The same turns and mirrors carry the whole set onto itself and the rows of a family onto each other. Which other rows belong to the same family as each row named below? List them in the order they appear above.
These 16 rows form 4 families of 4 rows each.
q456: [-19 -21   4  19 -26  24  19 -28  -7  -1]
q204: [-13  30  17   6   5   3 -19  36   3  12]
q436: [-14  -4   6  32 -14  30   7 -25  -3   0]
q138: [  5  -6 -18 -38 -15  -5  27  -9 -17 -44]
q946: [  0  -9 -24 -24  30 -32  -8  15  -1  14]
q450: [-10   5 -29 -42  23 -28  -2  16  -6  -4]
q917: [ -8  26  17   6 -26  11 -12  37   0  12]
q445: [-21 -29   7  20  -6  20  16 -28  -8  -2]
q697: [  0   1 -18 -33  28 -37   3  19  -7  -1]
q247: [-14 -14  14  33 -18  16  13 -23  -5  -2]
q187: [ -3  23  17  18 -15   8 -15  30   5  20]
q287: [  4   0 -17 -33  31 -24 -13  24   1   4]
q813: [ 18   3 -20 -33 -22   3  21  -3 -15 -45]
q185: [  5  -6 -28 -32 -24   9  27 -14 -12 -38]
q583: [  2   0 -26 -19 -24  -1  30 -25 -17 -38]
q358: [ -8  24  12   2  -7  13 -25  36   3  20]

The rest of the family of q917: q946, q445, q813
The rest of the family of q358: q697, q247, q185
The rest of the family of q187: q456, q138, q287

The same turns and mirrors carry the whole set onto itself and the rows of a family onto each other. Which other rows belong to the same family as each row named below? List them in the order they appear above.
These 32 rows form 4 families of 8 rows each.
q635: [  3   4  26  -2  31 -17  17 -13 -27  -2  14 -13  -7 -17 -57  23 -14   6
 -11  39   7 -26 -25 -10  35  -7  14   8 -47  19 -30  25  14 -30  -3  13
 -43]
q23: [ 33 -17   1   1   3   0  -5  -1  31   0 -32  -1 -11  15  42 -57   1 -17
  46   2  -9  18  -3   2 -10  35   6  18  -8 -31  12  26  10  29  -9 -12
  36]
q938: [ 20  16  35  -4  39  -9  -1 -11 -16   1  -7  21 -27 -10 -18 -63  26 -11
 -32  10 -18  17 -30 -31  20  22  28  19 -24 -34  -9  21  21  28 -30 -20
   2]
q189: [ 44 -26  -7   7 -19  -2   9 -11   1  -8 -10  -9   0   7  35 -59  -2 -45
  38   4 -34   8  -4   3  -1  36  11   7 -15  -9   5  17  24  25   8 -18
  22]
q222: [  8 -31 -14  11  17  12 -29 -23 -10  -9 -17 -44 -26  -1 -12   3 -20  28
   1  13   4 -21  -6 -14  16  27  23  -3 -11 -27 -67   9  -7   2 -12  11
   6]
q578: [ 18 -39  27 -42  -6   3  12   8 -17   7 -34 -18 -10  32   3 -14  -5   8
  10  30  23 -10 -16  35   8  10 -12   9 -47  -9  16 -24  10 -14 -27  -1
  -4]
q93: [ 11  16  -6  33  54 -42   9 -15   1 -13  19  -5  -7 -28 -12 -11 -19   3
  27  12 -25   9  -7 -23  -5  24  54  27 -14  -8 -13  61  11   7  35 -18
   4]
q599: [ 35  24  43   4  29 -13  27  18  -5  29 -13  35   2 -13 -17 -26 -18 -31
  27  18  -2  29 -16  14   6 -12  -6  21 -28  10  46  43  13   3 -14   0
   0]
q889: [  5  13  47 -35  52 -22  13  10  -4  -5  -5   4  -3  -7 -53  17  -9   5
  -8  44  14   1 -32  -1  10  -1  -3  -4 -15   4 -15  18   6 -35 -12  12
 -36]
q43: [  0  33   7  10  29 -36  -4 -24  13 -17   2   5  -6  -9  -1 -11   3 -23
  34  30 -37  13 -33 -55  16  29  29   9 -17  -2 -33  65  15  -7  16 -31
   4]
q894: [-13  30  13  12  48 -10   6 -20  16  -6   9  -7 -18 -25  -7   7 -10 -13
  43   0 -25  17  -3 -43   6  10  18  24 -14 -21 -21  73   6  -6  33  -2
  -3]
q542: [ 17 -28 -11   0  -8  -8  18  -8  16  -4 -10 -35   9  10   1  31 -35  -2
  63  27  17 -24   0  18   4   7  -6  12 -20  20  -5  32  -1 -32  22  19
  -9]
q198: [ 25 -29  28 -33 -20  20   6  -1   2  11 -35  -9 -10  26  -5 -22  10 -15
   9  28  21 -19 -20  14  27   7 -34   2 -40  -3  -1  -8  13 -10 -44  16
 -10]
q736: [ -7  17  32  -9  51 -16   8  -4  -3   9  -8  -6 -18  -6 -53  29  -9  33
  -2  34  34 -16 -27 -12  26  -3   9  22 -34  -4 -20  35  -4 -26 -17  18
 -28]
q815: [-12  -5   8 -25  25 -13   5 -15 -12   7 -18  24 -21  -8 -23 -44  16 -12
 -48  16   2   0 -33  -1  21  39  14   2 -34 -27 -15  17  -1  37 -22 -24
 -10]
q718: [ 37 -20   5  -5  15 -11  25  -9  17 -10  -6 -23  17   8  11  11 -39   9
  70   6   0 -17   9  10   8 -11  31   2 -36   6  -3  47   7 -35  26  28
 -10]
q493: [ -1  11  19   1  15  -6  -8 -11 -15   8 -12  10 -34  -7 -29 -43  31 -19
 -35  32  -2   8 -35 -21  20  41 -10  27 -15 -19 -12   6  14  31 -31 -31
   5]
q151: [ 19 -26 -26   3  14 -17 -32  -5 -11 -16   7 -40 -22   8  18 -22  -2  23
  11  13   3 -21 -15   2  21  31  45   3 -20 -33 -48   1  22 -28   4 -16
 -11]
q324: [ 34 -48  17 -12   5  16  16   8  -8  14 -21 -21 -13   6 -18 -23 -14  13
   1  10  37 -21   4  45  10  -1  -9  18 -38  -8  15 -11  11   4 -33  27
 -11]
q53: [ 47 -39  13 -14 -18  -7   7   1 -19   5 -28  -5  -2  27  -9 -38  -1   2
  -9  36  26 -25 -28  31  20  22   0   7 -32   9   5 -25  10   3 -40  -1
  -5]
q130: [ 34 -21 -21  32 -21   6   4 -27   2   3 -14 -17 -15   7  37 -49  -1 -15
  43 -10 -13  -9   2  -8  13  35  23  30 -32 -17   2  31  17  29   2 -12
  29]
q135: [ 29  22  39 -11  14 -30  42   5  13   6  -2  30   9  -1  -3 -35   9 -38
  35  26  -5  13 -23   5  11   6   0  30 -41  17  49  45  30  -4   1 -13
 -14]
q39: [ 19   1  35  -1  11 -27  46   3  16  20 -13  30   1  -6 -13 -51 -14 -28
  28  20 -20   6   8   7  -3  -8  -6  15 -30  13  55  37 -13   0  -1  11
   2]
q701: [  5 -38 -19  -7   4  -3 -11 -38   3 -32  -5 -49 -20  12   1  -6   8  19
   7  19  -1 -38 -14 -23  18  42  25   8 -20 -23 -60   8   7  -4   4  -1
  -8]
q615: [  8  -6  17   9  17   5   8 -11 -26  28   8   6 -23 -20 -29 -53  19  -7
 -38  25  -7  11 -44 -42  20  42   4  14 -30  -6 -14  20  30  27 -14 -20
  -9]
q723: [ 26 -28 -20  -5 -29  -3   7 -11   9  -9 -21   2  -6  20  41 -42  -5 -26
  13 -16 -24 -12   1  -6 -18  24  20  10 -19  -2  -6  35  15  40   4 -19
  10]
q765: [ 19 -11  -9   1  20   6 -28 -21 -17 -21  -5 -43 -16   7  -5  20   5  15
   5  16  19 -16 -36 -17  29  39  26  13 -15 -24 -69  13  31  -3  -6 -11
  -6]
q329: [  9  17  47   3  61 -15   9  -6  -7   7   1 -17 -10 -22 -56  10  -7  16
  21  53  21   2 -29  -4  42   3   0  16 -30 -10  -8  15   6 -44 -16  18
 -12]
q913: [ 15  14  50  -3  19   0  45  -7  17  13 -24  27   3 -12 -33 -10 -10 -37
  24  29  -4  12 -14 -11   3  -2 -24  24 -35  23  32  53   1  24 -17  13
   6]
q692: [ 18  27  -2  39  36 -21   3 -25  19  -7  17   3  -8 -32 -18 -20  -5 -20
  26   9 -23   1 -13 -46  18  23  32  20  -1  -3 -32  76  12  11  17  -1
  -1]
q405: [ 30  -5   9 -10  16 -23   3  -6  32 -32 -26 -21   5  20  12  20 -28  -4
  75  15   4 -19  14  34   8 -13  16  13 -22  -6   1  34  -5 -28   4  16
   3]
q935: [ 50  -8  16  28   8  -5   6   1  16 -11  -1 -39   1   2   5  13 -26  -2
  84  25  -3 -12   2 -10   3 -11   8  25 -20  17  -2  35  29 -38  11  21
   4]

The rest of the family of q935: q635, q23, q43, q815, q151, q324, q913
The rest of the family of q53: q938, q889, q894, q542, q130, q39, q765
The rest of the family of q135: q222, q93, q198, q615, q723, q329, q405

